The rows of Z fall into several groups, and each row is roughly a mix of its group's hidden directions.
Z:
[[ 57  14  -9 -27 -12  38   7  -5 -20 -30]
 [-21 -21  12 -28 -33  41 -22  31 -25  24]
 [-43  11  11 -31   5 -25   3 -46  13  34]
 [-16  21  29  15 -20  14  15  19  -5 -65]
 [-35   8 -12  50  23 -31 -31 -29  -1  -7]
 [  0  29 -17  -2  40 -35 -40 -12  -2  39]
 [ 21  -2  -4  12 -39  42 -11 -50  26  -3]
 [-12 -10  -3 -32 -14 -10 -22 -18  58 -39]
 [  4   2  51   4   4  10  30  27 -52 -13]
 [ -2  39  26  30  41 -22  30 -32 -10  -1]
 [ 13  30  62 -12   3 -28  30  -5   8  19]
 [ -4  25 -42  10  44  -2 -31  -3 -38 -21]
 [-26  15 -54  18 -25  -1  26  29   5  29]
 [-37  -7  30  16 -10  30  15  41  33  26]
 [ -2   8  -9  27   9 -72 -13 -22  16 -12]
 [ 17  18 -51 -32  43   9  17  24  -7  11]
 [ -1  -7  38  33   7 -45 -31 -33 -19  12]
 [ 43 -41  11  42 -27   2  32   9   5   2]
 [ 23  52   8   5  39 -37   9  -5 -22 -18]
 [ 55  24 -26  17  -9   9  17 -42  22   5]
 [ 54   7 -23   9 -55 -20 -16  -5   2   3]
 [-57 -21  13  -9 -45   9 -17 -15 -21  18]
 [ -5  13  10  59  12 -45  -4  17 -29 -11]
 [ 28  -5 -11  -1 -41  54   4 -30  26  14]
 [ 14  -5  -1  -8 -37  64 -21   9 -32   3]
 [ 11  -3  -9 -22 -21 -27 -39 -51  18 -29]
 [-13  17 -58  -2   1  -5  28  34  18  33]
 [  3 -11 -12  26 -25  22  34  31  34 -43]
 [ 59 -19  30  19  -8  10  -5  -9  32 -28]
 [-19  28 -54 -23  10  -9  16  19  20  38]
 [-44 -50  32  15 -14  24  15 -12   2  22]
 [-46 -24   6 -42  -3  21 -37 -27  14   1]
 [-29 -41  37   1  -3  13 -24 -38  30 -17]
 [ -4  12  44 -63  10   7 -29   1  -6  10]
 [ 30 -20  24  54   4 -12   2 -25  -4 -41]
 [-47 -34  12   0  -7  -6 -21 -54  17   2]
 [-52 -19  31 -18 -13  38  21 -27 -11  -1]
 [ 28 -25  22  12 -32 -18  -1  37 -18 -47]
 [ 47  31  -1  -4  49 -35  -1 -14   6  -9]
 [  3 -16  13  10 -46  57  -1 -22  20  20]
 [ 24 -26 -36 -35  -3  15 -10  36  -3  43]
 [ 18  42  -8   8  24 -47 -44 -18   0  -1]
 [ 10  25 -38  41  27 -49  -7   7 -14  -1]
 [ 32 -10 -33 -38 -24  -5 -48  26  -2   5]
 [ 19  25  30  16 -31  -6  13  56 -27  -1]
 [ -8  -4  49  47 -20 -38  -3   6 -15 -20]
 [-38 -11 -16 -17 -10 -26  24  33  11  51]
 [-14 -14  44  48  33 -13  -5   0  -5  35]
 [-38 -46 -26 -27  -2  21 -21 -17  25  21]
 [  2   8 -54   7  25  23   7 -13  53  -8]
 [ 37  -2 -40  40 -12  -9 -14   1  46   9]
 [ 29   3  35  55 -36   3  23 -13   7 -13]
 [ 21  29 -36  12  51   4  30  26 -18   2]
 [ -5  33  -6   6  -9 -27 -11 -30  10 -64]
 [-21 -14  20  31 -26  34 -10 -49  31   5]
 [ -9 -21   2 -18 -32  52  44  12   3 -24]
 [ 30 -30 -24  24  17  45   8 -13  17 -38]
 [-53   9 -14 -34 -20   1  -6 -22  14 -43]
 [  5 -15  33  35  24  -7   2 -45 -42  18]
 [ -7   4  29 -18  47 -16  42  38 -14 -14]
 [-57 -16  30 -34 -16  20  -7   3 -20 -23]
 [ 30  -1  21   7  24 -22   5  30  10  62]
 [-36  36   9 -34  39 -21 -20  14 -28  -6]
 [ 30  17 -16   4  -1  59   4  31  20 -30]
 [ 14  -6 -15  67  -8  27 -11 -34   3 -14]
 [-30  26   1 -14   5 -18 -56 -44   2   2]
 [ 45 -27 -17 -29  -5  17   3  -9  18  52]
 [ 11 -58  21  -2  23  16 -10 -43  -1 -25]
 [-12  -8  48  41  -5  -8  40  34   0  14]
 [-44 -21  11  -4 -21  39 -20 -15  45  -9]
 [-24 -41 -16 -52  22  18  -6 -22   6  26]
 [-26  23 -10 -35  21 -60 -18   6  -3 -18]
 [ 29 -35 -33  44   4  20  33  10  -7 -20]
 [  1 -16  11 -65 -21   8   9 -33   1 -31]
 [ 13  11   4  38  -4 -40 -13  33  13 -49]
 [ 19  19 -62 -34  22  15 -20   7 -21   3]
 [ 28  26 -43 -26  47  -4  10 -20   6 -24]
 [-24 -43  -5 -26 -16   1   8   4 -50  35]
 [-71 -16  26  -9  -7  23   6   7   0 -23]
 [  8   2 -23  17  42  -7  12   2  12  65]
 [ 54 -38 -25  -3  -2  17 -19 -22 -12 -31]
 [ -9   0   0  32  37 -21  -5  29 -56  19]
 [-57 -32  26 -20  22  -2  -6   0 -35 -10]
 [-39   4   4  39  -9  20  15 -36  43 -17]
 [-21  49  27 -12 -17  -1  39  40  -8   3]
 [-36 -30  21 -24  30 -34 -26 -24  21  13]
 [ -3 -36  16  26  17 -16 -13 -57  20 -25]
 [-31  48  16  18  48 -27   6 -14  -5 -11]
 [-23   0  16  10  25 -73   2  16   0  -9]
 [ -2 -12 -11 -47 -10  51  12  27   2  34]
 [-17  21  20  55 -19  23   8   7  10 -44]
 [-13   7  12 -57  19  -9 -21  21 -48   7]
 [  2 -16   8  -9 -53  56 -22   4 -13  16]
 [ -8  28  13 -20  -7  28 -47 -46 -14 -24]
 [  4 -14  66   6 -22  24  31 -10  14 -19]
 [ 18 -25 -59 -15  13  -7 -28 -33 -19  12]
 [ 25  -6  39  23 -10  26  21  24  34  40]
 [ -2   8  15  10  16  10 -30 -48  45 -35]
 [-11  55 -26  23   1 -43 -11 -30   6   4]
 [ 25  10  49  38  -3  -1 -13  -6  19 -46]
 [-23   2  10 -60  -3 -25  -8   1  10 -47]
 [ 21  12  38  18 -18   1   9 -46  12 -47]
 [ 33  23 -35  18  -3 -36 -30   7 -37 -21]
 [ 12 -45  18  17 -29  25  18  26 -43  -9]
 [  0   6 -57 -47  25  25 -15  -1   1  18]
 [  8 -26  25 -18 -49  15   1  12 -20 -49]
 [-65 -23 -17  14   7  25  -7  20 -15  25]
 [ 14  21 -34  38  27 -26 -19  -4  38  29]
 [-29 -52  11  25 -27  32  23   4  22  11]
 [-22 -26  10 -50   1 -13 -19   6  10 -53]
 [ -1   7  -8   2 -28  13  -6 -35  12 -69]
 [  2  42  26 -49   4  28 -38  -3   4  -9]
 [-60  28   6 -23  -1 -30  -5   8  35 -10]
 [-11   3  16  16 -37  23  18  62  23   1]
 [-19  39   0 -24  48  -2   5 -31 -17  34]
 [ -9  19  -1  10  56 -41   1   2 -22 -37]
 [ 13  -8  14  -2  29 -11  12  41 -45  45]
 [-13 -15  52  40  -3  32  16  35   4   0]
 [-22   8  48 -37   9 -41   1   1  33 -10]
 [-33 -43  23 -37  13 -11   2   1  36  28]
 [ 38  43 -12   1  -6  -9  29 -22 -38  30]
 [  0 -16 -16  47 -33 -10  36  35 -28   9]
 [ 49 -20 -21  38 -14  -4  20  38  23  -4]
 [-20 -10  33   9  26 -10   1  63 -29  -6]
 [ 28   9  -3   8  32  14  56 -12  -8  42]
 [-46 -27  -4  -8  10 -36  -3 -34  31  28]
 [ -4 -30  22  16  31 -32  -5  21 -25  50]
 [-20  42 -10  16  -1 -17 -26  -6  29 -54]
 [-25  12 -20  -2  16 -32 -14 -64 -16  15]
 [-59 -26   6  -2 -16  11 -39 -17  12  26]
 [-67  15   5  -3   3 -18  -2 -47  -3  -2]
 [-50  16 -24  27 -46  19 -14 -19   7  -1]
 [-13  35 -29  -3  -4 -35  23  38  11  40]
 [ 13 -10  -1  31 -64 -27 -21 -10  15  20]
 [-19 -35 -13   1  18   2 -18 -67  13  -9]
 [ 12  19  -4  47  20  21  35  39 -26  14]
 [  5 -11 -10  -3 -32  31 -11 -62  21  24]]

In each list below, two rows fit none of the groups, and each other row fits one group, some only roughly. Which are they? Name them in the order they come.
  * Z_200: [ 13 -12  33  25 -36 -39  32  29  13  19]
  * Z_755: [-18  22  28  11   1 -28 -49  37 -26 -19]
  * Z_529: [ -2 -26   2  42  25 -40  21  35 -24 -17]
  * Z_85: [  9  -6  45   7 -27 -58  -3  14  -4 -27]
  * Z_908: [ -7  13  21  53  33  -6   6 -17 -23 -42]
  * Z_374: [ -3  -1 -33  36  10  19 -11 -47  32 -32]
  * Z_592: [ -3  69 -22  -9 -17 -18  -6   3 -31  15]
  * Z_731: [-41   3 -14  -6  56   2  -2  35 -29  11]
  * Z_864: [-27 -15  -1  21  -5  39  34 -38  32  24]
  * Z_540: [ -4  15 -27  31  36  48  30  10  -2  27]
	Z_755; Z_529
  * Z_251: [ 29   1 -46  25  36 -17  31  14  29  10]
  * Z_303: [-28  33 -24   5 -16 -13  -6 -36  52  16]
  * Z_567: [-40  -1  22  -7  40 -33  29  33  12  16]
  * Z_114: [ 45   4   4 -46   4  -1  -3 -10 -38  38]
  * Z_958: [ -5  24  37  30 -14  39  41 -12 -19  20]
  * Z_697: [  6 -17  10  26 -43   6  22 -14 -35 -49]
  * Z_804: [-58   5 -13 -14   2  21  -1  39  23 -31]
  * Z_517: [ 17  -2 -34 -37  22  28 -45 -17  -7  26]
  * Z_423: [ 40  29  26 -19   0  -4 -12  10 -60  -1]
  * Z_523: [-14   5  26 -27 -14  25   9  45  51  12]
  * Z_725: [ 37  26 -38  35  19   9  21  18  27 -24]
	Z_697; Z_517
  * Z_975: [-15 -59  33 -26   8 -27   8  -7  -8  29]
  * Z_147: [-28  26 -17  -3  57 -12 -28  -8 -36   2]
  * Z_167: [-24 -15   8 -35 -25  23 -15  22 -51 -26]
  * Z_724: [ 26   5   0  14  51 -34   0 -35  37  -8]
  * Z_407: [-60   5   7  21 -20  13  -2  -7  50  -8]
  * Z_177: [  0 -11  45  26 -29 -41  12 -21  34  -9]
  * Z_249: [ 44 -29  47  10   9   8   1  34   3 -29]
  * Z_829: [-24 -18 -31 -38   2  12 -31  52   5  13]
  * Z_690: [-33 -31   1  -6  -8  -1 -28 -31  54 -22]
  * Z_155: [ 24   0 -28  -3  22 -43 -28 -17  40  30]
  * Z_260: [  7   0  -7  44 -21 -38  18 -11  44  31]
  * Z_563: [-29  32  32  27 -26 -39 -22 -27  -4 -13]
  * Z_364: [-52  -9  35  -6  11  22  42  16 -17 -18]
  * Z_611: [-36 -46  38  -8   0 -42  -4 -15  -2  17]
	Z_147; Z_167
  * Z_812: [  5 -24  30 -16 -38  40 -18  -7 -37  25]
  * Z_197: [-44 -20  10 -22  16 -53 -26  19  -9  -4]
  * Z_477: [-19 -28  27  33 -37  -8  -9 -29 -43 -10]
  * Z_795: [  3 -22 -36  -8  48 -32   8 -40  10  17]
  * Z_468: [ 27  27 -33  38  -5   1  19   5  44 -30]
  * Z_406: [  1  18 -11 -51  27 -15  11  31  30  35]
  * Z_31: [ 51   8  39 -10  10   4  -6  17 -46 -19]
  * Z_962: [  0 -42 -14 -30  -4  43 -45 -20   8   2]
  * Z_185: [  8   7 -32 -52  41   3  -2   4  31  26]
  * Z_903: [ 23  -6 -42  14 -18  29  26  20 -49  -1]
  * Z_542: [ -9 -63   0 -18  25 -18   2 -36 -23   8]
  * Z_879: [ 65  17 -12   4 -25 -27  24  23  -7  -4]
  * Z_115: [-54 -12  29  17  30  -5  21  33  -2  26]
	Z_812; Z_962
  * Z_891: [ 45  -2   7 -37 -12  31  43  -8  28  -6]
  * Z_789: [  9   4  16  39  25 -10  -5  65   1  17]
  * Z_107: [  5  31  15 -28   1  -7 -23 -63 -27   4]
  * Z_18: [-44 -14  24  31  34  -5  17 -12   0  43]
  * Z_214: [-10  69 -41  -7  -4  10 -13 -11   3  14]
  * Z_703: [ 32  29  16 -32 -11 -12  16  16 -35 -46]
  * Z_637: [ 36  16  23  20  23 -31  29  -8   3 -49]
  * Z_610: [-29  30 -28  26 -10 -25  -5 -11  56   1]
  * Z_263: [-22  41  -8 -16  -3 -46 -34   9   1  37]
  * Z_805: [-51  19  13 -55   5  16 -17  21   6   0]
  * Z_861: [ -8 -22  -6 -63   6 -29   1  19  28  27]
	Z_263; Z_805
  * Z_648: [ -6 -72  16   0 -25   2 -13  16 -11  25]
  * Z_361: [-43 -11  12  -8   6  23  -2 -50  -1  44]
  * Z_480: [-19   6  24 -38   1  -9 -37 -46 -35   9]
  * Z_68: [-38  28 -14 -40 -23  -1  13 -49  -1 -12]
  * Z_329: [ 28   8  16   5  -3  67  29 -22   6 -16]
  * Z_729: [-19   4 -11 -16  25  38  10  46 -31  35]
  * Z_855: [ 50 -13  22 -17 -28  19  36  -2 -34 -15]
  * Z_532: [ 12  25  48  46   3  -5  20  30 -23 -11]
  * Z_330: [ 14  51  -4 -32   3   7  -7 -53 -13 -17]
  * Z_828: [ 16 -40 -44 -28 -31  22 -28 -14  -5  13]
  * Z_642: [-12 -33  11  -4  40 -60 -10 -11 -15 -17]
	Z_828; Z_642
  * Z_996: [ 34 -21   1  27 -19  13  12  32  56 -10]
  * Z_335: [-42 -48 -10   8 -27  -9  26  18  -1  35]
  * Z_937: [  4   7 -44  22  10   6   0 -25 -51  37]
  * Z_26: [ 12 -43  14  46   6  49   0  18  -9   1]
  * Z_521: [-47  24   7  25  -3   7   4  56  -2 -23]
  * Z_236: [  0  11  19  47  35 -42  31  17  -7 -16]
  * Z_362: [-36 -22  30  18 -21 -20  16  22  46  21]
  * Z_277: [  6  13 -31 -23 -22  39  12  45 -35  11]
  * Z_657: [ 15  -9 -20  55   3   1  28  26  45   0]
  * Z_332: [ 21  11  27  16   7  43  25  30 -42 -22]
  * Z_319: [ 31 -19 -17  -2 -65  18 -14  28   2  -4]
	Z_996; Z_319
  * Z_146: [ 10   7  -3 -58 -16  -9 -35  23 -33 -24]
  * Z_128: [  5 -27 -70  -7  15  30  18   4  -3   8]
  * Z_825: [ 47  -1  17 -28   8  37 -16  30 -23  29]
  * Z_504: [  0 -34  31 -11 -29 -28 -25  32 -32 -27]
  * Z_483: [-19 -47   1   6  -3  38 -13 -18 -35 -38]
  * Z_553: [-30  29 -38  27   9 -27  -5   0 -47 -14]
  * Z_756: [  0  46  17 -36 -12  -9 -35  -2 -44  12]
  * Z_980: [ -6  60 -36 -28  32   8  -5 -13  12  -2]
  * Z_588: [ 13  37  -7 -34  17 -34 -50  -8 -22   5]
  * Z_552: [ -3   7 -20  53  44  -6   7  11   0  42]
	Z_825; Z_552
  * Z_674: [-32 -28   3  21 -17  43   3 -44 -10 -28]
  * Z_245: [-17  -1  -8 -25   8 -21 -48  18 -49 -26]
  * Z_63: [ 14 -32  20  21   4   5  -9 -67  15  18]
  * Z_944: [ 33  43 -18 -32  19  29   0  41   8   2]
  * Z_373: [-38 -11 -42 -33   6 -18 -31  15   6 -34]
  * Z_290: [ -9  38 -12 -34   5   9  12 -22  37 -48]
  * Z_882: [ -4  48 -47   4  -3  -8  14   4 -34  35]
  * Z_723: [ 31  30  12 -46  12 -13  -9  -3 -50 -16]
  * Z_141: [-36  16  36 -32  -9  10  16  32 -37  25]
  * Z_311: [  5  39 -32 -40  -1 -30  13  16 -40   5]
	Z_290; Z_141
  * Z_179: [ -2   8 -48  -5  29 -17  21   4  52  24]
  * Z_370: [-16  43  42  22 -20   6  25 -14  25 -32]
  * Z_125: [-21 -21  33 -44  -9  13   0  45   5  33]
  * Z_526: [ -1  -3 -40 -50  -9 -11 -14  26  10  44]
  * Z_918: [ 10 -12  -9   8 -32 -44  19  43  10  39]
  * Z_961: [ -3  23 -26 -43  33 -27  36   0 -14  29]
  * Z_865: [ 42  15  41  24  23 -27  -5 -11 -11 -38]
  * Z_187: [-15  45  27  37 -41   0 -17  11  19 -22]
  * Z_868: [-31 -16 -20  49  -2   5   1  11  55   5]
  * Z_276: [ 23  11  -4 -31   2  -7 -31 -35  28  51]
  * Z_203: [ 11  42 -16 -47   0 -17 -41 -21 -19  -7]
	Z_961; Z_276
